A = ((-0.117, -0.091, -0.204, -0.085, 0.098, 0.003, -0.158, -0.052, 0.020), (0.201, 0.022, -0.036, -0.062, -0.182, -0.025, 0.114, 0.074, 0.043), (0.183, -0.038, -0.026, -0.053, -0.157, -0.041, 0.063, 0.132, 0.018), (0.181, 0.045, -0.034, -0.065, -0.008, -0.198, 0.063, 0.070, -0.098), (0.174, 0.042, 0.001, -0.072, -0.005, -0.042, 0.019, 0.054, -0.040), (0.193, 0.031, -0.078, -0.036, -0.004, 0.012, 0.016, 0.124, 0.016), (0.185, 0.012, -0.050, -0.083, -0.112, -0.066, -0.015, 0.138, 0.014), (0.193, 0.028, -0.006, -0.081, -0.047, 0.044, -0.035, 0.084, -0.127), (0.142, 0.012, -0.039, -0.026, -0.012, -0.056, -0.007, 0.086, -0.032), (0.175, -0.022, -0.122, -0.021, -0.060, 0.019, -0.046, 0.070, 0.006), (0.232, -0.030, 0.028, -0.084, -0.052, -0.007, 0.008, 0.055, -0.006), (0.180, -0.078, -0.060, -0.114, -0.102, 0.011, 0.016, 0.036, -0.098), (0.117, -0.046, -0.062, -0.088, -0.079, 0.086, -0.011, 0.012, -0.004))
A[0, 0]: -0.117
A[8, 3]: -0.026
A[12, 3]: -0.088
A[2]: [0.183, -0.038, -0.026, -0.053, -0.157, -0.041, 0.063, 0.132, 0.018]
A[:, 2]: [-0.204, -0.036, -0.026, -0.034, 0.001, -0.078, -0.050, -0.006, -0.039, -0.122, 0.028, -0.060, -0.062]
A[3, 7]: 0.070
A[10, 0]: 0.232
A[11, 5]: 0.011
A[0, 5]: 0.003
A[12, 2]: -0.062
A[10, 5]: -0.007
A[8, 6]: -0.007
A[5, 2]: -0.078
A[1]: [0.201, 0.022, -0.036, -0.062, -0.182, -0.025, 0.114, 0.074, 0.043]
A[4, 2]: 0.001
A[9]: [0.175, -0.022, -0.122, -0.021, -0.060, 0.019, -0.046, 0.070, 0.006]
A[4, 8]: -0.040
A[7, 4]: -0.047
A[10, 7]: 0.055
A[10, 3]: -0.084
A[6]: [0.185, 0.012, -0.050, -0.083, -0.112, -0.066, -0.015, 0.138, 0.014]
A[0, 4]: 0.098
A[7, 5]: 0.044
A[3, 5]: -0.198
A[11, 6]: 0.016
A[10, 6]: 0.008
A[1, 3]: -0.062
A[2, 5]: -0.041
A[5, 1]: 0.031
A[:, 8]: [0.020, 0.043, 0.018, -0.098, -0.040, 0.016, 0.014, -0.127, -0.032, 0.006, -0.006, -0.098, -0.004]

x = ((-0.09, -0.05, 0.08, 0.03), (-0.15, -0.15, 0.03, -0.06), (0.20, 0.22, 0.24, 0.05), (-0.11, -0.14, 0.06, -0.10), (0.02, 0.06, 0.11, 0.10), (-0.01, 0.05, 0.14, 0.05), (0.22, 0.15, 0.14, 0.16), (0.08, -0.05, 0.03, 0.05))
x[0][0] -> -0.09
x[7][1] -> -0.05
x[:, 2] -> [0.08, 0.03, 0.24, 0.06, 0.11, 0.14, 0.14, 0.03]
x[0][1] -> -0.05
x[1][2] -> 0.03
x[:, 1] -> [-0.05, -0.15, 0.22, -0.14, 0.06, 0.05, 0.15, -0.05]
x[6][3] -> 0.16
x[:, 3] -> [0.03, -0.06, 0.05, -0.10, 0.10, 0.05, 0.16, 0.05]
x[7][0] -> 0.08
x[5][1] -> 0.05
x[2][0] -> 0.20
x[:, 0] -> [-0.09, -0.15, 0.20, -0.11, 0.02, -0.01, 0.22, 0.08]
x[7] -> [0.08, -0.05, 0.03, 0.05]
x[6][2] -> 0.14
x[1] -> [-0.15, -0.15, 0.03, -0.06]
x[0][3] -> 0.03
x[3][0] -> -0.11
x[1][0] -> -0.15
x[7][2] -> 0.03
x[4][3] -> 0.10
x[2] -> [0.20, 0.22, 0.24, 0.05]
x[7][3] -> 0.05
x[3][1] -> -0.14

a =
[[  83.7  102.5   12.5   37.5   80.6  -47.7  -38.0]
 [ -18.4  149.0   12.5  -23.2  -45.6   39.8  138.9]
 [ -18.4   74.0 -153.0   37.5  -69.0  -44.9  -55.0]]
a[0][0] => 83.7
a[:, 5] => [-47.7, 39.8, -44.9]
a[1][3] => -23.2
a[0][2] => 12.5
a[1][6] => 138.9
a[1][1] => 149.0
a[0][5] => -47.7
a[2][3] => 37.5
a[2][0] => -18.4
a[2][2] => -153.0
a[1][5] => 39.8
a[2][4] => -69.0
a[0][4] => 80.6

M = [  6  15  28  12 -20  43 -27]
M[0]	6
M[1]	15
M[6]	-27
M[2]	28

arr = [ 0.13 -2.93  0.13  0.77 -3.05 -1.20 -4.84  0.43 -1.02  1.05]
arr[0] -> 0.13
arr[4] -> -3.05
arr[9] -> 1.05
arr[5] -> -1.20
arr[7] -> 0.43
arr[8] -> -1.02

X =
[[ 195  589    6 -398  121  130  778 -227 -631  -31  741]
 [-477  431 -295 -229  254 -696 -253 -507 -663  338  118]
 [ 115  746   58  261  -99 -427  -88  -27 -108 -856 -187]
 [-324   50 -144 -158 -112  133   58  248 -103   56 -275]
 [ 297 -274  245 -478 -331 -273  360  134  266    4   26]
 [-569 -490  129  131 -538  280 -392  -17  240 -821  355]
 [-183 -555 -115   97 -307 -142 -123  282  -32   -3 -766]
 [-421 -253  103 -315  442  436 -264 -286 -223  198 -329]
 [ 577   98  -53  321 -187 -500  315 -333   41 -506  148]
 [ 462  121 -611  265 -250 -399  284  642  301 -126 -314]
 [ 130 -106  461  180 -367  -28  -88 -169  152   40  185]
 [ -45  444 -373  282 -523   -8  371 -191 -798 -265  240]]
Indices start at 0.
row 0 col 0: 195
row 1 col 0: -477
row 7 col 9: 198
row 6 col 8: -32
row 6 col 5: -142
row 11 col 1: 444
row 9 col 10: -314
row 5 col 10: 355
row 3 col 1: 50
row 4 col 0: 297
row 8 col 3: 321
row 1 col 3: -229
row 4 col 5: -273
row 7 col 1: -253
row 7 col 6: -264
row 7 col 4: 442
row 10 col 4: -367
row 3 col 0: -324
row 6 col 2: -115
row 4 col 2: 245
row 1 col 6: -253
row 1 col 7: -507
row 2 col 10: -187
row 6 col 3: 97
row 2 col 2: 58
row 10 col 10: 185
row 7 col 2: 103
row 3 col 9: 56
row 3 col 7: 248
row 5 col 8: 240
row 9 col 4: -250
row 11 col 9: -265
row 8 col 6: 315
row 2 col 7: -27
row 7 col 5: 436
row 11 col 10: 240
row 3 col 2: -144

data =
[[230 101  31 108 199]
 [245 113  44  69 185]]
data[0, 0]	230
data[1, 2]	44
data[0, 2]	31
data[1, 4]	185
data[:, 1]	[101, 113]

W =
[[-0.67  2.14  0.60 -4.20  2.30  1.91 -0.44 -2.94 -1.41 -1.00  0.24 -0.28
   0.70  1.44  0.38]
 [ 0.47 -1.10  0.27  2.78 -1.35  3.22 -0.85  0.36 -0.45  1.16  3.95 -1.15
  -3.15  1.46 -0.60]
 [ 0.24  1.75 -2.43  1.50  0.22  2.23 -0.76 -0.29 -0.13  0.62  0.28 -1.82
   3.53 -4.65 -2.67]
 [-3.73 -0.65  0.47  2.15  0.59  3.30 -0.20  2.01  0.55 -0.92  1.41 -2.09
   0.55 -1.86  1.02]
 [-2.53  4.60 -0.08 -1.27  0.41  1.45 -1.66 -0.87 -0.96 -2.45  2.71 -1.93
  -1.98 -0.65 -0.45]
 [ 4.36 -2.34 -0.57 -0.21 -0.25  0.63  0.43 -1.90 -0.69  3.01 -0.22  1.29
   0.88  1.50 -1.49]
 [ 1.91 -4.08  1.21  0.78  0.41  4.75  0.14 -1.30 -0.90  2.75  2.45 -0.08
  -1.27  3.50  0.28]
 [ 1.16  0.85 -2.13  1.65  0.06  2.94 -0.75 -0.66 -0.39  1.34  0.94 -1.58
   2.78 -3.46 -2.74]
 [ 1.47 -3.50 -0.67  4.07 -2.15 -1.87  0.89  2.71  1.49  2.00 -0.83  0.87
   0.27 -1.10 -0.23]
 [-1.61  1.91  1.44 -3.71  1.79  1.87 -0.64 -2.21 -1.39 -1.58  1.42 -0.41
  -1.59  2.68  1.20]
 [-0.43  1.25  1.28 -4.48  2.30  2.07 -0.29 -3.09 -1.55 -0.79  0.55  0.12
  -0.26  2.90  0.94]
 [-4.56  2.52  0.80 -0.65  0.31 -1.41 -0.34  1.72  0.60 -3.31  0.04 -0.92
  -1.27 -0.86  1.89]
 [ 4.17  0.00 -2.67  3.80 -2.63 -0.37 -0.62  0.11  0.09  2.76  1.39 -0.16
   0.17 -2.29 -3.71]
 [ 1.42  1.09 -1.21  1.75 -2.61 -5.89  0.31  1.76  1.26 -0.10 -1.41  1.44
  -1.11 -1.22 -0.86]]
Rows and columns are counted from 0.
(0, 0): -0.67
(4, 0): -2.53
(5, 8): -0.69
(2, 9): 0.62
(11, 9): -3.31
(0, 8): -1.41
(3, 14): 1.02
(6, 7): -1.30
(10, 4): 2.30
(2, 12): 3.53
(3, 3): 2.15
(9, 5): 1.87
(4, 1): 4.60
(13, 5): -5.89
(9, 4): 1.79
(2, 1): 1.75
(0, 4): 2.30
(10, 14): 0.94
(6, 2): 1.21
(0, 2): 0.60
(7, 9): 1.34
(13, 14): -0.86
(10, 0): -0.43
(11, 13): -0.86
(10, 8): -1.55
(12, 11): -0.16
(11, 10): 0.04
(13, 4): -2.61
(4, 7): -0.87
(2, 10): 0.28
(4, 3): -1.27
(13, 2): -1.21
(1, 12): -3.15
(12, 10): 1.39
(1, 3): 2.78
(8, 14): -0.23
(6, 9): 2.75
(0, 11): -0.28
